128 stands for zero in the data rows.
Here are some points:
[140 109 110 140 130 168 125 133 110 108 152 157 103 109 108  97 105 151 117 109 124 165 121 162 101 149 137 108 171 107 168 151]
[154 113 111 125 115 156  95 161 129 130 184 142 145 123 104 122 116 133 129 102 188 106 122 157  79 143 121 149 104  84 120 126]
[172 147  98 144 195 189 140  80 155  93 247 102 238 255  48 105 130 139 115 123 130 145 190 158  81 255 170  72 148 114 145 214]
[153 163 167 173 247 165 117  45 170  92 240  90 255 255  42 115 122 126 135 129 126 189 224 151 112 255 168  94 146 101 134 255]
[162 146 118 157 225 154 183  87 190  89 180 104 214 232  68 100 122 114 129 142 122 180 189 150 126 255 170 131 147 122 124 216]
[109 187 132 160 197 113 172 118 111  96 119  74 160 160 109 107  94 129 105 117  90 156 158 147 150 172 179  81 167 106 103 141]
[ 99 139 121  99 127 174 130 107 118 111 113 108 121 132 154 128 121 130 126 130 117 122  99 127 124 107 136 128 151 127 141 162]
[172 255 135 230 163  89 159  81 101 138 100 108 114 182 185  86 198 255 161 177  78  99 100 114 154 187 240 115 169 255 161  73]
[172 154 106 167 142 168 160 135 117 122 146 169 107 128 127  97 131 221 120 119 107 148 110 188 121 149 200 134 185 126 194 120]
[167 104 112 135 103  82  97 174 124 218  96 191 128  94 125 219 183 115 169 165 172 111 108  88 126 123 105 167 123 133 115 109]
[149 128 114 131 136 171 128 126 107 101 154 161 135 112 121  94 109 159 108 116 109 154 123 163  90 148 140  96 180  95 160 143]
[122 118  98 149 144 146 168 108 104 125  98 136 110 107 161 104 140 144  80 122 120 172 118 144 124 113 146 122 175 114 177 127]
[110  92  90 150 138 167 157 118 136  96 184 106 130 191  69  96 132 116  61 113 200  75 155 162  97 192 145 138 114 114 121 157]
[153 202 114  64 182 132 146 120  95 104 107 144 154 116 167  96 120 189 122 127  62 148 151 181 132 117 197 137 126 137 107 107]
[170 172 120  49 146 121  93 204 126 163 142 175 108  52 177 155 107 118 196 178 134 108 128 165 123  67 135 215  92 124  82  81]
[173 237 119 255 142  90 166 136 124 176 104 109  99 180 169  91 201 241 172 182  96 104  89 124 163 208 240 106 190 248 159 100]
[104 141 115 115 111 191 106 145  91 109 148 124 101 146 143 130 100 184 126 121 146  91  79 143 134 135 158 126 174 115 161 156]
[133 135 104 142 128 131 133 126 109 125 114 125 122 161  87 109 140 141  86 110 148 110 130 127 111 164 158  97 135 123 119 130]
[ 99  81 103 133  86 161 109 133 105 105 179 113 121 161  68 104 108 124  94  95 196  73 126 129  83 169 106 116 112 111 151 167]
[121 146 132  61 122 158  97 146 108  90 231 102  87 143 153  98 103 125 140 147 134  88 156 187 114 130 115 181  85 112 102 130]
[151 134 104  84 134 155 125 143 121 105 202 160 154 116 129 111 115 167 104 134 148 125 147 195  90 127 156 152 122 114 145 111]
[145 154 115  88 125 133 116 175 107 104 195 141 150 107 128 116  98 152 130 149 131 139 149 194 103 134 148 154 135 110 124 115]
[126 125  93 104 126 130 149 187 153 118 165  98  67 139 141 101 121  87 101 174 207  84 137 195 119 120 162 235  79 130  76  81]
[103  94  95 109  99 147 110 115 127 152  84 113 103 163 113 126 120 100 103 112 171  70 100  99 140 117 118 166  86 135 102 120]
[101 204 122 156  84 127 129 145  80 133  75  90  88 221 184  97 101 214 172 197 157  82  74  95 215 160 178 167 138 255 121 109]
[ 49  80 129 174  73 141 100  90  64 101 130  70 120 213  59 105  95 156  75  83 234  59 107  67 106 211 107  99 148 100 168 195]
[205  73 114 165 100  79 147 120 202 146 174 137 224 166  27 106 150  75 176 191 131 126 202  88 117 156  93  66 105 152 115 149]
[105 146 204  58 132 126 124 113 153 103 107 118 114  66 231 159 105  93 180 145  63 117  82 125 174  61 110 171 111 137  99 138]
[135 108 119  93  98 126  79 195 113 173 128 153 109  66 138 170  99 104 176 158 182  90 113 114 111  80  83 199 104 111 104 116]
[103 146 119  67  87 172  71 171  88 117 117 119 110 116 143 121  90 140 137 113 148  89  79 131 120 109 127 186 102 116  82 141]
[ 91 150 119  78  93 152  85 135  85 119 106  94  87 154 130 110  97 129 101 108 163  66 110 111 131 125 133 175 100 121  92 133]
[ 77 132 114 153  95 125  99 160 115 151  87  57 102 157  99 115 102  90  97 112 186  94  82  90 154 152 147 154 124 102  88 162]
[105 136 112 149 122 137 120 114 111 109 109 116 119 122 120 115 117 169  94  98 111 133 103 128 100 136 153 109 168 101 162 140]
[ 85  95  90 200 105 151 116 123 111 112 120 105 125 168  20  82 123 106  25  78 180 111 117 110  76 189 149  54 151  76 108 163]
[138  95  95 101 137 158 123 106  93 104 157 171 114 129 120 121 106 156  77 110 130 133 133 168 113 120 122 118 135 130 175 125]
[129 139 120 104  92 123 100 144  69 125 130 235 129  87 135 139 125 200  88  90 136 126 113 144  77 107 135  74 159  94 181  79]
Then 12 other points, each followed by its number:
[214 147 139  83 157  97 104 150 110  95 224 219 254 123 113 105 103 152 126 148  98 122 215 186  92 148 130 101  83  98 123  77] 0
[211 132 124 128 147  70 126 127 147 111 202 157 251 173  70 110 106 100 145 199  95 133 232 141 120 160  77  70  79 109 106  80] 1
[255 117 100 105 136  94 136 148 191 160 150 189 204 116 105 104 147 112 214 204  91 175 197 143 136  87  89 113  67 155  83  69] 2
[159  78  83 132  98 123 123 158 126 166 120 207 110 116  96 153 145  92  94 136 238 101 136 118 118  91  84 179  71 139 130  85] 3
[112  79 108 185  80 103 126 117 125 131 108  79 113 179  62 103 135 120 130 119 165  97 102  59 140 161  92  84 137 132 147 164] 4
[111  93 234 177 185  55 197  99 254 118 143 113 152 174  99 116 136  72 142 127 119 141 202  70 169 133  89  90  84 122 125 168] 5
[123  84 110 130 104 137  90 137 132 115 125 126  93 123  88 126 107  94 114 105 122 136 128 128 101 114  94 137 109 113  94 135] 6
[102  63 110 143  83 149 102 142 110 142 110 133 103 112  94 152 111  82 119 115 211 113 104  86 122 113  72 165 124 113 121 161] 7
[ 51  52 158 213 106 210 140  52 168 111 111  92  78 199  76 131 126  66 143 102 161 210 101  78 169 131  82 103 240 134 200 255] 8
[ 57 120 255 152 148 115 115  82 142  75 111 106  93 172 147 118  81  83 182 116  76 187 104  73 212 103  78 106 189 111 158 242] 9
[101 130 255 196 121 102 120  60 161 112  89 111 119 116 222 183 103 101 198 111  81 230  73  74 200  68  95 111 237 117 173 229] 10
[103 106 133 130 123 112 156 144 149 117 132  92  78 145 144 115 115  82  96 149 183  94 125 148 144 115 134 185 100 126  96 108] 11
Which of these numbered points is nearest to each point below, looking only along the 7 directions in which the first points spread most? Its number follows each.
[ 96  83 255 183 201  74 237  85 255  95 176 131 107 197 136 105 126  71 174 131 118 107 201  71 185 128  96 107  88 132 140 199] > 5
[147  62  92 143  76 140 106 190 146 119 175 171 114 121  75 106 136  87 101 133 255  84 117 140  80 138  96 199  86  97 100 114] > 3
[104 169 174  62 130  96 104 127 135 113 110 116 126 113 198 127 106  98 122 147 112  87 105 142 155  94 147 189  59 134  80  98] > 11
[107 143 139 168 175 147 124  50  98  68 160  81 162 194  64  96  84 156 101  96 101 187 147 120 100 216 125  65 208  89 174 190] > 8
[ 92 101 151 175 107 110  99  98  53  80 140 125 133 136  57 107  88 152  78  89 118 145 126 106  89 185 102  58 176  83 165 162] > 8
[193 180 124  67 178 203 102 137  93  90 193 185 153 113 167 102  93 199 147 137  60 168 142 212 121 138 161 145 157 117 162 132] > 0
[209 117  95  99 123 139 137 164 134 120 185 238 198 110  97 107 123 152 123 134 127 144 169 198  80 127 142 134  95 115 135  87] > 0
[154 114 116 119 106 142  98 171 166 141 170  92 109 162  81 130 122  94 194 182 168 102 149 142 138 168 126 180  95 140  83 135] > 11
[ 93 204 116 162  87  70  81 110  89 162  95  80 135 227 130  93 104 226 160 142 158  60  88  47 157 207 171  83 125 227 134 123] > 4
[ 97 163 212 106 211  91 155 101 179  89 255  65 230 255  70  93  91  93 135 200  76  82 255 189 108 255 116 136  95 104  77 151] > 1
[152 113 103 101 122 147 110 121 132 144 146 139 130 109 114 138 115 156 146 113 103 139 107 136 119 107 129 111 128 122 145 117] > 6
[103 172 137  83 114 153  89 184 105  91 154 104  97 124 158 116 100 134 143 139 147  90  98 163 120 118 157 186  98 103  73 122] > 11
[118 144 119 150 154 126 137 100  84  79 150 117 194 182  43  89  95 175  82  88 117 127 170 139  83 237 175  47 168  78 151 162] > 8
[ 98 116 131 214 168  95 185  46  94  92 131 102 134 162 128 101 140 165  59 102 118 144 150 130 112 144 135  77 178 119 212 119] > 8
[190 199 113 127 201 159 120 100 135  86 206  99 244 251  55  92 103 184 131 115  95 138 193 163  80 255 190  70 137  90 116 172] > 1
[103  56  72 128  89 169 120 105 130 167  69 113  89 172  87 133 126  97 109  96 184  68  95  75 142 118  97 152 105 138 111 133] > 7
[185 128 108  70 143 198 132 152 128 106 174 239 121  78 152 133 126 183 128 146 108 164 128 213 105 108 171 162 148 127 164 117] > 0
[179 152 113  75 162 177 133 143 122 104 170 201 141  99 148 124 115 174 123 142  99 157 139 206 112 129 181 149 144 121 152 119] > 0
[122  92  84  94 102 166 116 129 101 104 116 169 131 156  91 101 111 121  60 108 132 120 128 140 107 124 133 116  93 131 116 130] > 6
[ 84 108 142 156  99 129  93 110  60  88 138 117 131 148  73 112  93 160  95  92 142 118 113 105  96 179 110  84 164  93 165 170] > 8
[196 142 132  92 135  95 111 165 109 129 180 230 208 101 131 130 142 154 123 136 111 129 176 176  95 129 140 114 102 101 123  84] > 0
[134 110 138 128 126 167 116  88 129  95 150 108 101 120 137 118 125 136 157 111 111 131 105 125 109 125 109 144 147 111 140 168] > 6
[130 198 109 255 149  57 201  88  95 162  79  94 120 205 140 100 216 215  93 163 128  76 118  88 177 200 205  78 164 255 190 101] > 4
[ 63  83 229 240 239  75 255  97 199  87  84  79 139  81 198 148 193  47  94 143 111 157 233 117 200  94  87  93 122 232 135 108] > 5
[255 127 113 105 122  97  97 153 226 222  80 164 121  75 140 137 198  93 255 255  56 234 194 106 223  44  96 150  74 252  72  71] > 2
[ 76  75 194 158 114 109 145  59 137 104  92  83  98 148 143 136 106  82 113 100 128 117  98  66 171 111  75 105 139 117 132 175] > 8
[150 106 113 123  99  72  77 198 148 226  80 175 123  90 115 227 177  71 160 169 178  89 111  78 140 108  96 202  82 135  79 105] > 3
[100  96 137 154  99 120 100 101  79 101 132 118 127 147  68 118  94 133 105  95 121 131 118  97 112 157  96  77 150  97 146 158] > 8
[ 74  39 159 177 129 128 188  68 170  88 199  63  82 238  32  90 113  40 120 104 147  78 166  98 126 208  82  85 124 115 143 224] > 8
[ 66  79 113 139  82 154  92 132  83 139  94  95 125 117 104 150 108 119  80  95 181  93  89  86 105 130  95 119 149 111 131 171] > 7
[ 86  70 113 162  69 131  80 127 122 170  63  84 111 117  64 145 111  93 166  94 160 106  86  31 126 141  67 132 123  93  96 153] > 7
[106 152 138  99 119 110  95 132 120 120 119 111 131 140 135 110 108 107  90 126 142 100 114 142 116 125 152 156  73 116  87 110] > 11
[ 71 113 219 139 130 134 105  91 127  83 133 102  93 171 132 115  88 102 168 112 102 156 102  90 176 118  87 113 172 108 156 228] > 9
[ 88  86 153 224 137  64 225  82 105 153  67  87  91  73 223 224 248 101 102 105  95 234 114  83 125 112  77  85 205 111 223  95] > 10
[187 132 112  32 129 128  71 210 126 152 183 212 110  58 189 150 106 117 141 171 220  89 138 198  93  37 114 255  45 123  86  46] > 3
[ 55  50 227 255 210  88 255  86 174  99  75 100 141 124 186 175 249  39  41 147 144 124 249 101 196 128  72  75  95 246 168 116] > 5
[232 128 108  71 109  90  78 177 219 252  91 130  89  30 136 221 164  61 255 205  73 158  89  95 205  63 106 193  82 183  66  80] > 2
[149 234 103 255 130 106 159 124  81 169  71 106  86 223 114  87 166 255 121 165 108  85  97 110 167 230 237  86 209 247 157 101] > 4
[230  63  85 110 129  78 124 107 255 225  71 139 192 108  66 175 214  74 196 185 143 218 199  85 171 102  90 129  59 169  96  92] > 2
[111 114 147 134 107 103  76 178 104 159 164 115 120  80  98 175  95  82 161 106 203  95 105 101 107 107  83 155 109  75 101 115] > 7
[186  57 100 144 140  85 161  99 247 170  73 127 189 107  73 153 201  77 136 167 137 243 199  88 151 108  86 107 109 147 129 115] > 5
[241 124 128  87 117  55 111 183 100 150 164 255 210  85 102 126 126 115 143 204  98 112 253 173 110  84  72 139  72 144 109  74] > 2
[192 142  92  99 163 156 131 133 111 102 195 189 184 163  94 102  95 167  99 109 100 136 180 204 103 170 168  97 121 116 157 108] > 0
[152  91  61  64  91 182 121 223 126 125 163 201  71  78 170 144 121  98 120 150 255  78 108 189 114  57 107 255  57 149  96  87] > 3
[191 121 111  89 102  85  81 167 224 225  87 109  95  57 115 205 144  66 255 180  87 147 101  87 192  77  98 186  78 157  73  81] > 2
[105 107 255 115 236  69 236  66 255 100 255 100 214 223 118 105 128  68 119 220 111  80 255 169 151 169  86 131  90 135  87 114] > 1
[123 191 112 100 179  91 185 116 133 131  92  94 133  92 188 122 166 136  98 124  87 129 141 167 141  97 191 121 120 145 100  90] > 11
[ 67 148 219 115 144  66 144  81 142 101  92  63  92 123 183 128  92  89 141 113  64  91 115  86 175  95 106 121 116 131  87 123] > 9
[227 106  96 106 123 110 127 158 157 158 144 203 163 110 112 127 136 110 170 175 149 142 171 143 128  82  88 151  67 148 104  72] > 2
[122  89  80 121 149 169 134 138 113 131 130 184 138 119 101 114 123 111  68 115 165 137 143 158  92 121 138 140 122 124 134 122] > 6
[148 105 100 137 121 173 131 130 117 108 148 164 125 101 115  94 114 143 101 117 125 150 115 159  91 139 123  94 172  93 160 146] > 6
[196 125 111  90 106  92 115 162 103 175 123 255 148  75 169 149 193 150  83 115 157 124 143 167  99  80 125 128  86  99 139  63] > 3
[106 159 233  69 180 106 154  69 181  92 186  96  91 162 191 100  97 113 172 117  69 109 164 127 167  81  96 131  98 113 135 160] > 9
